In the data rows, the value 128 means zero.
Here are some rows, each followed by its group. Groups can overlap.
[181 133 128 153 100 104 104 108 152  95  96  95 139 147  94 170 167 121
 149 145 126 139 123 106 124 125 103 171 128 116 136 124 126 147 164 149
 171 147 109 154 160 113 119 130 122  89  90 103  91 113 111 145 114  88
 146 116  99 117 152 110 127 121  98 158] z607
[146 114 113 122 132 110 131 113 105 117 101  92 139 155 147 141 131  98
 116 135 102 133 153 124 179 139  74 179 159 126 153 159 154 159 176 159
 149 118 161 160 129 104 134  97 152 112  97 120  87  60  74 167 121  78
 112  97 151 175 159 165 105  91  70 149] z700
[ 99 151 177  76 202 172 138 159 154 154 154 158 162 150 167 112 118 162
 112 146 125 106  81  71 123 154 213  85  59 100 162 128 148  65 101 129
 120  44 108  97  50  85 175 161 137 168 191 194 167 159 121 169 131 181
 150 147 162 136 120 137 103 118 171 117] z607
[153 130 135 138 130 103 166 147 164 188 179 170  48  81 113  62  76 105
  97 108 145 204 196 180 105 116 127 101 204 215 117 133 101 113  89  72
  63 151 124 110 129 172 116 124 156 181 143 148 166 118 133  60 129 132
 176 147  77  84  84  70 198 193 132  61] z726
[132  83 176  51 180 181 103 184 148 158 161 162 186 164 185 104 122 152
 132 123 144 137 126 118 126 189 245 100  60  84 140 121 163  42 104 119
 133  73 121  92  85  92 176 202 173 124 200 229 153 166 173 173 151 202
 147 128 179  90 155 120 122 143 183 127] z700
[110  95 203  85 167 168  99 182 160 161 170 149 188 173 175 103 117 154
 134 114 142 126 137 123 107 170 241 103  69  81 149 133 162  43 103 106
 131  54 132 101  97 125 180 199 170 128 211 212 141 164 170 170 126 194
 141 138 157  94 144 131 133 139 196 116] z700
[ 64 132 135 132 110  89 103  98 171 208 202 216  53  41 231  29  36  91
  62 202 173 219 183 243  94 182 139 100 163 202 108  95  87 104  88  34
  58 183 184  47 108 215  31 130 166 121 136 173  96 123 185  45 215 164
 139 170 105  38  36  90 249 205 142  33] z684
[108  97 194  74 175 161 119 193 152 148 156 159 191 149 158 100 119 146
 146 117 145 129 123 110 126 189 243  90  55  96 147 142 155  50 110 121
 128  56 114 117  74  92 173 215 155 153 202 203 169 172 162 185 151 189
 160 141 151 104 153 123 129 162 167 118] z607
[162 109 120  96 122 107 133 107 110 115 107  98 122 145 164 129 111  62
 110 128  91 127 156 167 181 143  84 189 161 145 161 172 169 161 179 174
 146 143 184 178 115 110 138  84 136  97  98 126  69  38  71 158 113  82
 112  63 169 162 168 210 112 100  85 142] z566
[117 125  86 136  95  89 120 111  87  80  69  98 131 129  66 149 159 133
 176 136 157 152 110 129 103  58 152  90 133 104  95 129 129 149 148 145
 169 138  81 110 170 158 121 115 106  96 114  92 127 152 104  80 181 135
 114 108 115 156 166 128  68 117 112 165] z684
[115 153 124 144 100 103 119 133  86  84  97  95 142 100  74 129 152 114
 136 121 157 119 112 129  93  67 131 113 114  90  96 123 110 179 150 113
 157 130  95 107 195 135 107 127 104  86 109  80 101 150 105  79 163 123
 139  96 114 175 137 145  91 117 114 157] z684
[158 113 117  99 122 106 133 105 110 115 106  95 124 145 165 134 117  67
 107 130  96 124 158 163 183 146  82 190 168 138 155 174 166 157 179 169
 147 145 185 177 115 106 136  90 138  93 101 127  74  40  76 168 112  79
 100  65 168 162 171 201 111  99  80 140] z566
[156 117 113 135 124 109 119 109 122 113  97  94 141 149 123 158 146 101
 142 124 113 152 123 108 162 135  78 181 147 123 148 138 137 156 173 153
 160 130 143 154 143 105 126 115 144 104  96 112  86  86  85 157 119  81
 139 100 126 151 159 146 113 102  82 156] z700
[166 134 139 122 142 110 176 162 155 165 171 165  58  97 103  72  86 103
 107  81 133 192 198 168 111 103 127  94 209 205 120 136 107 123  89  83
  67 149 108 124 127 157 136 112 155 193 154 149 171 135 126  69 113 125
 169 134  88 105  96  70 183 191 132  72] z726
[135 126  94 151 117  86 116 118 151 202 192 232  25   0 189  42   0 122
 168 233 235 173 158 230  73 181 149 100 186 205 104 125 135 102  72  52
  52 165 240  88 170 195  21 156 126 127  98 117  87 128 133 108 156 152
 153 151 160   5  73  32 214 190 140  45] z684
[102 136 157  86 180 179 154 145 149 153 157 157 162 145 159 111 113 148
 120 150 119 119  81  78 118 159 191  98  62  94 142 125 139  76  97 135
 128  50 116  91  54  80 181 164 146 176 196 203 179 161 106 165 117 183
 136 158 149 124 128 142 115 128 161 110] z607
[115 185 151 120 180 126 170 164 112 136 139 128 128 120 165 108 170 142
 101  68  92  98 146 124 164 133 147 108 133 171 105 142 146 101  67 110
  94 160 119 115  77 139 135  88  49 181 170 150 193 189 145 144 119 134
 107 174 123 119 106  92 146 138 167 139] z90
[156 147 148 150 111  99 103  88 160 103  86  90 155 123 105 178 169 136
 190 159 142  99  94 124 112 161 132 177 144 139 149 111 137 123 182 166
 185 155 129 161 147 104 117 154 113 122 101 102 120  94 120 134 121  91
 134 112  99 121 127  93 136 129 100 172] z700
[ 70 134 138 132 113  92 109  96 174 209 202 216  46  35 215  27  37  99
  63 204 175 219 181 235  99 182 135 104 164 212 115 102  86  92  87  35
  57 174 187  53 116 217  31 140 151 123 130 167 103 121 177  46 211 163
 149 172 100  35  33  79 239 202 144  32] z710
[128 115  91 148  94  86 121 117  93  81  72 100 135 127  63 145 156 136
 173 141 159 152 113 133 102  60 146  91 127 107  98 119 128 152 150 141
 170 139  81 109 169 156 120 122 111  95 114  91 128 152 111  81 187 137
 106 110 119 156 167 132  65 115 115 166] z684
[121 130  72 132 103  93 146 110  76  74  61  86 144 139  80 168 155 118
 173 135 134 121 141 127  90  78 143  59 125 111  94 142 129 170 140 119
 165 132  93 105 146 153 116 118  84 125 113 105 167 146 123 106 141 167
 132  97 103 170 189 158  63 135  95 165] z607
[ 88  96 117 121 172 200 126 138 153 165 173 163 172 137 136 148 122 176
 155 132 117  88  81  70 156 112 127 108  71 100 144 128 112 106  93 144
  94  91 118 116  82 121 188 175 173 182 176 164 171 147 169 142  85 180
 113 182 177 129  96 144 125 126 187  92] z710
[102  76 107 133 144 209 113 136 146 173 172 166 178 145 139 162 148 206
 156 131 107  70  93  88 151 154 109  98  70 111 141 111 104 108  90 124
  72 141 116 110 108 151 190 208 170 180 178 153 160 157 206 138  91 176
  93 175 187 121  89 117 129 122 191  91] z710
[154 112 115 114 133 106 127 112 105 116 103  94 132 150 156 135 125  78
 110 130 103 134 155 135 189 141  72 185 157 132 150 165 161 156 177 163
 148 125 177 173 118 106 136  94 151 103  99 128  81  51  79 168 116  80
 120  82 158 169 164 180 103  94  79 146] z700
[145 113 109 121 131 106 133 113 104 119 101  93 139 164 137 142 134 101
 115 131 104 135 143 122 173 143  71 182 156 123 154 154 152 156 172 163
 151 117 162 158 124  99 130  98 151 112  99 120  89  60  79 165 122  80
 119  96 151 173 159 168 102  93  71 149] z700
[171 141 124 150 153 114 158 133  71  83 124 114 109 128  99 149 135 124
  72 106 112 103 122 110 114  83 138 139 133 118 103  80  98 196 141 128
 138  94  47 177 152  95 111  50  90  81  74  54 133 138 140 129 153  97
 139  92  63 147 122 162  94 105  96 163] z726
[170 126 127 151 103 104 107 111 139 100 100  93 138 145 101 173 155 110
 153 127 116 154 128  99 142 134  93 180 133 118 139 126 131 150 169 151
 164 142 125 160 151 109 123 121 134 100  95 106  91 101 106 153 114  84
 147 101 110 135 157 119 117 116  95 157] z607
[119 160 114 122 143 157 148 158 100 148 150 146 142 144 150 146 172 180
 109  77  93  92 121 129 167 132 151 115 102 155  96 144 116 101  67 105
  74 175 123 119  84 148 149 117 126 188 175 148 169 197 155 143  95 152
  95 163 127 105 123  99 134 119 176 131] z726
[145 166 150 151 121 103  82 110 173 100  89  86 161 129 113 183 159 135
 187 185 158  99  77 151 101 161 154 168 151 156 159 117 128  98 185 191
 181 169 132 151 121 113 130 147 105 116 109 101 122 109 118 129 111  95
 120 126 104 104 111  74 156 124 108 175] z700
[114 122  73 133 111  93 144 111  70  76  61  86 138 136  77 164 157 118
 173 140 144 119 146 127  90  81 150  50 122 111  89 143 126 168 138 119
 165 136  92 109 148 148 114 116  84 121 112 101 161 149 124 105 140 165
 130  90 100 172 183 156  70 138  98 166] z607
[128 123 101 144  92  86 110 112 109  82  77 102 133 130  69 148 157 141
 171 141 151 144 115 123 111  68 138 108 133 110 110 126 127 149 155 153
 170 132  87 118 171 149 124 126 103  85 114  91 116 159  98  87 189 118
 104 116 117 147 158 127  75 118 113 160] z684
[ 97 116 124 113 184 179 153 159 124 158 162 156 154 144 127 132 114 139
 139 120 105  91  82  70 127 106 142 118  82 103 150 117 129 106  89 156
 117  57 117 110  56  88 188 170 144 187 175 162 172 141 112 130  81 175
 131 180 149 139 113 160 115 117 183  87] z684
[152 117 116 139 126 106 120 110 115 114  98  94 142 156 128 156 142 104
 133 126 108 148 131 111 167 138  78 176 152 123 147 146 142 154 171 152
 155 119 148 157 136 105 127 107 144 106  95 112  92  78  85 158 122  78
 136 101 133 155 159 146 110 101  76 155] z700
[179 136 132 155  99 105 103 110 153  93  94  97 140 148  91 172 166 127
 146 144 121 140 119 109 125 125 100 175 128 115 134 123 119 149 166 150
 171 149 112 157 160 115 119 127 124  96  94 102  91 113 110 144 111  87
 146 113  97 121 154 105 125 121 100 159] z607
[178 165 122 140 155 123 175 150  95 102 123 109 131 146 111 134 125 122
  84 103  85 111 135 107 131  99 136 127 148 131 114 121 115 166 125 105
 130 114  69 187 133  64 114  57  59 123 120  90 177 149 132 154 127 103
 177 129  55 146 113 139 130  97 118 162] z726
[169 130 125 153  97 100 103 107 144  95  94  94 138 139  83 169 165 129
 155 146 120 145 118 109 124 119 111 170 125 118 132 125 117 150 165 151
 169 148 108 159 157 117 117 137 120  98  96 103  94 116 111 139 126  88
 137 112  98 125 159 113 119 119 103 156] z607
[ 87 115 130 117 184 180 150 149 133 155 165 157 146 155 126 135 116 150
 127 127 106 101  74  69 124 115 138 124  76 104 150 115 131 101  84 148
 117  65 114 109  56  89 184 168 140 199 169 175 173 143 106 140  83 178
 128 182 146 139 106 167 110 118 175  94] z684
[191 149 159 162 111 120 102 123 179  78  82  97 140 127  89 149 157 121
 148 137 110 120 122 103 135 145  82 189 143 124 137 115 130 153 160 163
 178 144 149 157 152 122 109 105 114  76  80 108  85 123 120 111  94  88
 125  96 122 107 145  93 117 130  91 164] z700
[171 131 130 150  98 102 100 109 149  95  96  95 138 142  83 170 163 123
 152 144 117 140 120 108 125 129 105 171 127 116 130 118 120 150 164 150
 168 150 113 157 162 113 119 131 127  95  94 105  94 115 113 145 113  87
 139 109  94 123 155 109 124 118 105 159] z607
[156 111 111 103 130 110 128 106 108 115 104  98 129 151 168 128 116  69
 108 129 102 134 158 152 186 147  75 186 159 139 155 167 160 159 176 169
 149 131 173 166 109 106 134  94 143  97  97 131  78  46  76 162 110  82
 115  73 162 161 173 193 108  93  76 143] z566
[118 103  87 129 110 198 118 149 104 167 161 165 161 167 130 181 169 221
 129 101  94  74  86 130 155 160 136 103  82 132 105 108 108 102  78 106
  58 176 122 117  96 162 183 155 198 190 175 149 145 192 179 114 100 173
  77 158 152  94 133  96 124 106 192  94] z726
[138 172 154 117 142 118 186 165 129 147 154 139  94  98 142  74 128 109
 102  66 112 149 168 147 130 132 142  95 176 196 133 116 138 108  80 102
  89 155 115 124  98 140 130  91  68 189 169 145 201 148 131 102 123 124
 154 155  96 150  98  47 191 140 144 101] z90
[188 160 113 143 156 121 172 147  89  97 122 107 134 156  95 143 119 122
  81 110  84 113 129 108 121  98 133 133 147 123 114 106 115 178 135 102
 135 108  58 196 135  65 112  55  70 113 109  79 163 147 133 146 137 100
 165 124  61 148 114 148 118  97 111 166] z726
[ 76 136 136 131 115  94 112  96 177 210 202 218  41  31 201  28  36 105
  65 205 176 217 182 230 102 184 132 106 166 221 121 107  86  83  87  37
  57 169 189  54 123 217  31 149 140 125 125 163 108 120 172  49 207 161
 157 175  96  31  31  73 232 198 143  32] z710
[152 116 118 100 124 110 129 106 113 113 108  98 125 143 170 127 111  63
 109 127  96 122 153 164 182 143  82 186 167 142 155 176 169 155 176 179
 144 139 183 179 112 111 141  88 149  98  99 132  74  35  77 159 112  78
 110  61 165 162 172 203 109  96  84 142] z566
[145 121 110 148  97  94 105 115 120  87  85  98 138 131  74 157 164 134
 162 142 135 148 120 119 118  90 131 135 129 113 111 132 111 149 159 152
 170 138  89 136 160 141 123 139 102  94 104  97 102 146  99 108 160 105
 118 111 112 143 158 119  91 117 110 159] z684
[120  86  93 130 122 202 115 144 119 173 159 166 168 159 133 175 162 216
 137 114  96  73  88 116 153 165 119 101  77 125 121 106 107 104  82 113
  63 164 119 115 100 159 189 172 185 186 177 150 148 180 188 123  97 174
  81 164 163 102 117 104 127 111 191  94] z726
[117 154 133 143 103 107 117 140  81  85 101  95 135 106  82 124 144 115
 130 121 157 112 108 124  86  69 128 116 110  90  94 127 107 185 145 112
 156 126 103 108 201 131 104 129 100  82 108  82  98 151 103  80 159 122
 143  95 115 179 132 148  95 120 112 158] z710
[118 200 175 123 139 131 182 166 116 135 128 118 126 107 184  83 165 117
  95  57  94 114 130 135 149 134 140  95 158 180 102 139 177  95  68 111
 107 157 119 115  73 134 103  61  28 191 175 153 207 179 144 137 136 120
 131 184 113 140 106  97 148 154 159 128] z90
[124 121  93 142  92  89 119 118 101  78  77  99 127 127  61 140 161 146
 174 142 157 146 122 130  95  61 154  97 135 111 104 123 126 149 153 151
 170 135  77 117 175 161 123 120 118  89 110  91 120 150 106  71 193 128
  98 115 122 151 159 130  65 113 110 162] z684
[120  85  94 130 122 202 117 145 119 174 159 166 167 159 132 174 162 216
 138 114  96  72  89 116 153 165 118 102  77 125 122 106 107 104  82 113
  63 163 120 114 100 160 189 173 185 186 177 150 150 180 189 122  97 174
  82 163 164 104 118 104 126 111 192  94] z726
[154 153 145 120 153 108 183 161 153 158 164 153  74  99 121  73 106 104
 105  79 124 176 184 159 116 113 132  94 194 200 133 120 120 116  82  90
  74 151 112 123 112 153 133 103 120 194 154 147 184 142 129  82 122 125
 173 139  93 122  99  62 189 172 139  86] z726
[182 144 123 152 156 116 161 140  78  85 117 104 133 133 107 132 139 123
  83 104 102 116 105 112 104  87 127 144 126 109 107  81 116 206 142 129
 152  91  38 165 158 100 114  47  95  94  84  53 124 143 135 123 152  96
 143  99  85 155 122 169  91 105  98 173] z726
[158 110 121 103 123 106 129 110 113 119 107  98 125 147 166 132 112  64
 106 128  99 127 162 162 180 145  78 198 162 137 156 174 169 159 178 171
 145 139 174 179 114 107 139  92 142  99  96 132  76  38  75 159 113  81
 109  66 167 162 163 204 109  92  85 143] z566
[152 107 111 106 125 105 125 110 110 116 105  94 127 148 154 134 120  77
 109 131 103 131 155 146 184 143  74 188 161 131 156 163 165 158 177 167
 148 129 169 168 115 103 134  92 146 107  98 128  79  44  75 167 111  80
 114  76 164 161 168 181 107  93  80 144] z566
[151 142 132 146 138 119 143 128  70  83 128 124  82 123  89 153 139 123
  67 102 129  93 133 109 117  85 146 130 136 122  97  82  78 182 140 127
 130  94  57 180 154  90 104  67  86  73  64  50 136 135 142 131 152 100
 133  90  43 141 125 156 102 110  96 158] z726
[108 134 119 150 109  93 118 106 168 210 196 224  28   3 179  34  15 120
 110 219 203 196 170 223  94 189 131 107 177 226 135 107 107  79  80  46
  54 159 215  73 151 209  27 164 119 130 107 137 106 122 148  75 180 155
 166 168 121  15  46  45 216 192 143  37] z710
[106 139 175  74 194 173 146 153 154 156 162 152 162 141 162 104 118 176
 122 135 124 115  93  77 111 159 212  91  55  92 153 129 165  62 101 124
 123  46 118 114  52  71 171 169 143 155 190 215 169 174 116 174 121 181
 138 138 165 141 114 138  93 119 157 110] z607
[168 114 126 105 127 110 126 110 114 112 106  99 121 143 169 132 112  55
 107 124  98 128 153 168 183 143  88 189 164 143 163 175 164 151 178 170
 147 146 181 178 110 113 137  94 142  98  99 131  75  42  84 156 118  78
 102  57 168 161 170 202 115  97  87 138] z566
[140 114 115 120 133 106 130 114 104 117  98  91 138 158 145 140 133  97
 115 128 105 130 147 121 180 138  72 183 156 129 159 155 151 153 173 161
 150 117 167 157 126  97 132  92 147 110  99 118  92  57  70 166 122  76
 119  95 150 172 157 170 110  92  74 149] z700
[158 113 124  99 121 109 127 107 114 111 106  98 120 140 172 131 108  70
 111 127  96 130 162 165 186 144  85 186 162 142 158 173 165 157 178 168
 147 135 181 177 106 103 139  93 145  96 101 134  72  34  76 156 106  78
 100  60 168 162 170 200 108  99  87 140] z566
[152 113 115 111 129 106 126 104 108 116 105  93 125 157 161 137 122  80
 109 135  99 127 154 147 184 147  72 185 161 135 160 170 161 162 178 163
 150 136 174 170 119 101 136  93 146 103  96 127  80  46  75 167 112  79
 108  78 164 163 161 190 109  94  80 142] z566
[114 120  76 130 111  95 140 124  66  67  63  86 146 144  79 171 158 108
 168 141 131 106 153 130  81  85 143  34 121 112  92 148 131 181 139 113
 161 137 105  98 144 146 114 109  75 131 109 111 179 145 132 121 126 179
 133  89 100 181 187 170  70 137  94 167] z607
[ 86 104 112 118 170 198 130 138 146 165 171 162 168 141 134 147 118 174
 149 129 117  90  80  72 151 113 130 109  74  99 146 123 114 108  93 145
  97  84 112 118  78 120 191 174 166 186 175 165 173 141 165 141  89 179
 113 184 172 129 101 144 123 126 185  92] z710
[178 165 120 140 157 124 173 149  93 102 123 108 131 148 109 136 124 122
  83 103  86 112 135 106 129  98 135 129 147 129 113 120 114 168 126 104
 131 115  68 188 135  62 114  56  58 122 119  88 177 148 130 152 130 102
 175 131  55 146 114 141 129  98 116 162] z726
[174 127 121 149 106 104 105 109 143 101  97  95 137 143  92 173 160 115
 156 133 110 146 125 100 136 136  99 175 134 115 136 125 122 153 166 152
 164 142 118 160 156 109 120 126 134 100  95 106  93 105 107 145 117  86
 145 103 101 127 159 120 124 114 100 155] z607
[ 47 125 132 133 102  83  92 100 162 204 202 214  69  56 255  30  38  71
  61 195 170 219 189 255  82 181 148  91 159 174  91  77  87 135  89  28
  60 202 174  36  87 213  30 102 202 113 152 187  80 125 203  41 228 168
 115 163 113  49  43 114 255 214 151  34] z684
[159 119  70 138 106 100 114 132 135 195 189 239  15   0 196  23   3 123
 221 245 255 152 144 237  54 174 167  93 196 187  75 141 161 102  80  58
  49 171 255 101 187 181  17 149 131 120  95  99  69 134 119 137 134 148
 143 137 197   0  68  49 213 190 137  52] z684
[140 109 108 124 133 107 128 116 105 114 100  92 139 164 140 138 137 103
 111 132 107 133 147 123 176 138  75 180 156 127 157 152 148 159 171 158
 151 117 161 157 130 102 132  96 152 112  95 118  91  63  73 170 124  78
 124 106 156 171 160 163 104  94  75 152] z700
[115 127  97 146  95  89 117 122  94  76  77 100 134 126  56 140 159 134
 165 138 164 140 117 132  97  59 155 100 131 104  97 118 128 155 150 144
 169 133  88 114 178 161 121 118 114  89 114  89 115 157 104  71 192 127
 110 108 121 160 153 126  66 114 113 161] z684
[166 135 143 158 102 103 106  85 158 103  90  93 141 129 100 173 167 136
 176 165 138 115 108 118 115 156 125 176 143 134 140 112 128 134 179 171
 179 160 111 156 149 107 126 145 115 108 101 103 109 106 114 137 121  89
 135 110 100 121 138  93 138 141  95 164] z607
[124 201 168 123 140 135 187 166 119 130 130 118 122  90 179  84 159 121
  98  59  95 107 134 138 147 140 138  96 163 177 111 138 169  94  70 108
 104 151 121 117  73 131 104  68  31 178 172 156 209 177 143 138 143 124
 127 184 106 137 101  91 153 141 157 131] z90
[175 143 133 155 108 105 106 101 157  93  90 103 138 157 102 168 170 126
 146 144 138 141 115 111 120 120  91 171 134 114 133 131 123 143 165 146
 174 151 109 145 161 125 122 128 122  88  96 103  92 110 116 138 112  94
 139 129 103 116 155 106 120 135  92 159] z607
[146 114 113 131 126 107 125 111 108 115  99  90 142 159 131 150 139 102
 125 127 112 138 138 120 172 137  66 180 153 124 149 151 144 152 172 153
 155 121 151 154 135 105 126  99 151 112  97 119  86  73  82 163 125  80
 129 104 143 160 157 157 105  97  75 156] z700
[111 166 189 140 120 124 116 139 100  89 101 105 104 123 106 106 106 112
  90 102 155  84  93 120  73  86 109 130  87  69  85 117 103 183 146 114
 142 116 119 100 186 141  91 130  96  74 101  75  83 149 106  84 124 118
 128 132 105 171 137 165 126 127 111 152] z710
[ 88  80 112 136 151 213 111 130 158 170 178 167 171 148 142 155 142 203
 163 133 120  67  96  76 149 141 111  98  65 103 140 124 104 110  93 132
  76 129 114 107 112 148 190 195 189 177 177 154 163 146 215 143  89 175
  97 183 198 129  74 123 130 126 190  92] z710
[ 49  86  98 122 139 224 115 122 163 173 182 165 174 143 133 145 124 196
 162 129 123  80 102  79 157 123 126  87  67  84 139 127 103  87  86 130
  84 116 134 106 121 152 183 196 197 167 178 156 166 146 227 148  97 181
  93 177 215 125  77 129 137 126 192  90] z710
Which 5 groups are nearest to each row below, nearest first, going by the distance to the centre of the group?
[119 116  89 142  96  88 129 115  89  82  68  96 136 130  66 151 160 136
 174 138 153 151 118 130 102  58 155  81 134 106 104 127 129 158 147 141
 168 141  81 110 166 158 119 119 107 104 113  93 133 147 110  83 173 142
 109 103 116 163 177 133  61 122 107 164]: z607 z684 z700 z726 z710
[ 91 125 138  93 184 171 159 146 137 154 157 151 152 164 142 115 117 151
 132 132 109 119  92  77 105 138 174 107  79  86 141 115 141  87  95 137
 127  54 101  95  65  77 178 145 137 186 181 176 181 176 106 135  87 185
 142 167 159 131 120 161 111 119 181  98]: z710 z607 z726 z90 z684
Which 5 groups are nearest to each row below, nearest first, going by the average distance to the group's rows?
[119 200 154 122 163 125 174 163 116 134 137 125 126 110 173  99 167 126
 104  73  96 110 137 129 155 135 151 101 143 181 112 140 162  97  69 109
 100 155 120 125  75 132 126  69  34 190 171 150 193 179 147 139 127 128
 123 171 117 130 108  98 148 141 160 140]: z90 z726 z607 z700 z710
[ 90 115 185  69 188 169 135 171 160 147 153 163 175 145 158 116 133 158
 128 134 134 125  91  90 111 168 231  87  56  93 155 137 168  59  97 127
 129  55 113 109  74  75 172 182 155 161 212 210 167 161 136 191 130 191
 128 137 150 126 132 121 106 122 173 122]: z607 z90 z700 z710 z726
Which 4 groups are nearest to each row below, nearest first, going by the distance to the centre of the group?
[111 166 181 140 116 122 117 139  96  89 102 103 110 121 100 111 110 113
  95 102 153  89  98 121  77  87 110 128  91  73  88 120  98 188 144 113
 144 118 118 100 191 139  93 132  94  76 103  74  83 149 105  83 128 119
 128 127 107 174 136 162 120 126 112 154]: z607 z684 z726 z700
Which 4 groups are nearest to each row below, nearest first, going by the average distance to the group's rows?
[114 165 176 142 117 122 118 140  93  89 103 103 111 120  98 112 113 111
 100 105 154  92  99 123  76  86 108 129  92  75  87 123  99 189 141 113
 145 120 117 100 193 137  96 134  94  77 102  75  89 149 106  85 131 120
 131 123 107 175 132 162 119 125 113 151]: z607 z700 z726 z684
[ 83  92 113 125 164 204 125 134 156 167 176 164 171 142 139 148 126 183
 157 129 123  81  86  71 148 115 126 105  69  99 141 135 109 108  95 140
  91 102 113 113  89 131 188 176 184 180 176 162 169 144 186 143  91 178
 108 184 186 127  90 141 127 129 188  90]: z710 z726 z607 z90
[184 142 132 139 135 108 177 165 170 172 174 172  57  80  89  67  72 104
 109  72 152 190 206 168 109 101 110  99 216 211 123 132 112 117  85  62
  72 135 126 136 121 171 136 109 145 183 144 157 171 129 118  62  93 131
 152 152  97  91  83  82 166 184 149  78]: z90 z726 z710 z684
Which 5 groups are nearest to each row below, nearest first, going by the distance to the group's nearest row?
[167 131 136 124 137 111 178 163 156 167 173 167  56  98 101  72  86 104
 107  80 136 195 199 170 109 101 126  95 209 208 116 136 101 122  89  80
  64 150 105 123 127 160 137 114 161 191 154 149 167 133 126  65 112 126
 163 137  87 101  96  74 183 197 132  71]: z726 z90 z710 z684 z607
[169 108 120  93 125 110 132 109 111 111 106 100 119 140 177 130 111  64
 110 123  97 122 156 172 184 152  84 192 161 139 159 175 171 153 179 174
 143 143 181 178 113 113 136  87 139  92  99 128  74  32  76 159 119  82
 100  59 167 164 171 206 114  99  88 143]: z566 z700 z607 z684 z726
[ 29  88  79 111 121 229 121 115 159 174 182 162 174 148 129 141 115 190
 160 122 121  95 111  87 156 122 132  78  73  75 143 120 101  67  75 125
  87 114 153 105 121 150 179 201 191 163 179 155 165 153 232 153 102 181
  85 172 227 125  82 128 139 125 194  89]: z710 z726 z684 z607 z700
[117 143 148 140 110 126 117 119  67  81 135 142  34 113  74 141 167 125
  61  95 159  78 138 117  99 111 160 115 142 129  86  78  54 158 139 123
 117  96  74 185 159  81  92  96  75  59  48  46 142 127 145 134 147 108
 116  84  22 131 129 144 116 118  96 149]: z726 z710 z684 z607 z700
[ 80 137 139 130 118  96 114  96 179 211 202 218  38  27 193  27  36 109
  66 208 176 216 182 226 104 185 131 108 165 228 124 111  86  76  87  39
  56 165 193  57 127 217  31 155 133 127 121 159 113 119 167  50 205 160
 163 173  97  29  30  67 227 198 144  32]: z710 z684 z726 z90 z700
Which 4 groups are nearest to each row below, nearest first, going by the distance to the group's nearest row?
[115 123  78 126  97 194 122 152  91 159 163 164 154 178 126 190 177 226
 118  85  92  76  84 147 157 153 156 104  87 140  86 111 110 100  73  99
  52 187 127 120  91 167 163 154 216 193 173 148 139 206 168 104 104 172
  69 149 138  83 136 102 123 100 192  95]: z726 z710 z684 z90
[124 191 150 124 178 122 173 169 116 138 136 128 131 116 166 106 165 139
  98  67  96 103 146 120 159 130 147 104 134 169 106 145 149  98  64 113
  95 160 118 114  78 136 135  85  49 181 175 152 193 187 150 137 117 129
 115 177 123 120 111  92 140 138 167 142]: z90 z726 z684 z607
[117 109  84 127 106 196 119 152  99 164 162 165 159 171 129 184 172 222
 125  95  93  75  86 136 155 156 143 103  83 135  99 109 109 101  77 104
  55 181 122 118  94 164 176 155 205 191 175 149 143 197 175 110 101 173
  74 154 147  91 139  93 124 104 192  94]: z726 z710 z684 z90
[ 91 119 118  97 184 175 149 145 125 163 166 156 149 150 122 133 109 146
 132 125 123 102  69  76 129 107 132 122  73 105 152 122 126 106  89 153
 118  46 115 114  62  81 185 162 135 200 171 172 188 150 108 140  87 184
 132 183 151 137 125 167 119 126 184  85]: z684 z710 z607 z726
[121 114  93 140  92  85 123 112  96  76  75  99 128 127  63 143 160 146
 172 137 159 147 115 131  92  65 150  96 136 113  98 115 135 149 152 151
 170 137  75 108 174 158 120 120 111  95 117  92 120 148 109  83 187 129
 104 107 118 160 158 132  57 110 116 161]: z684 z607 z710 z726
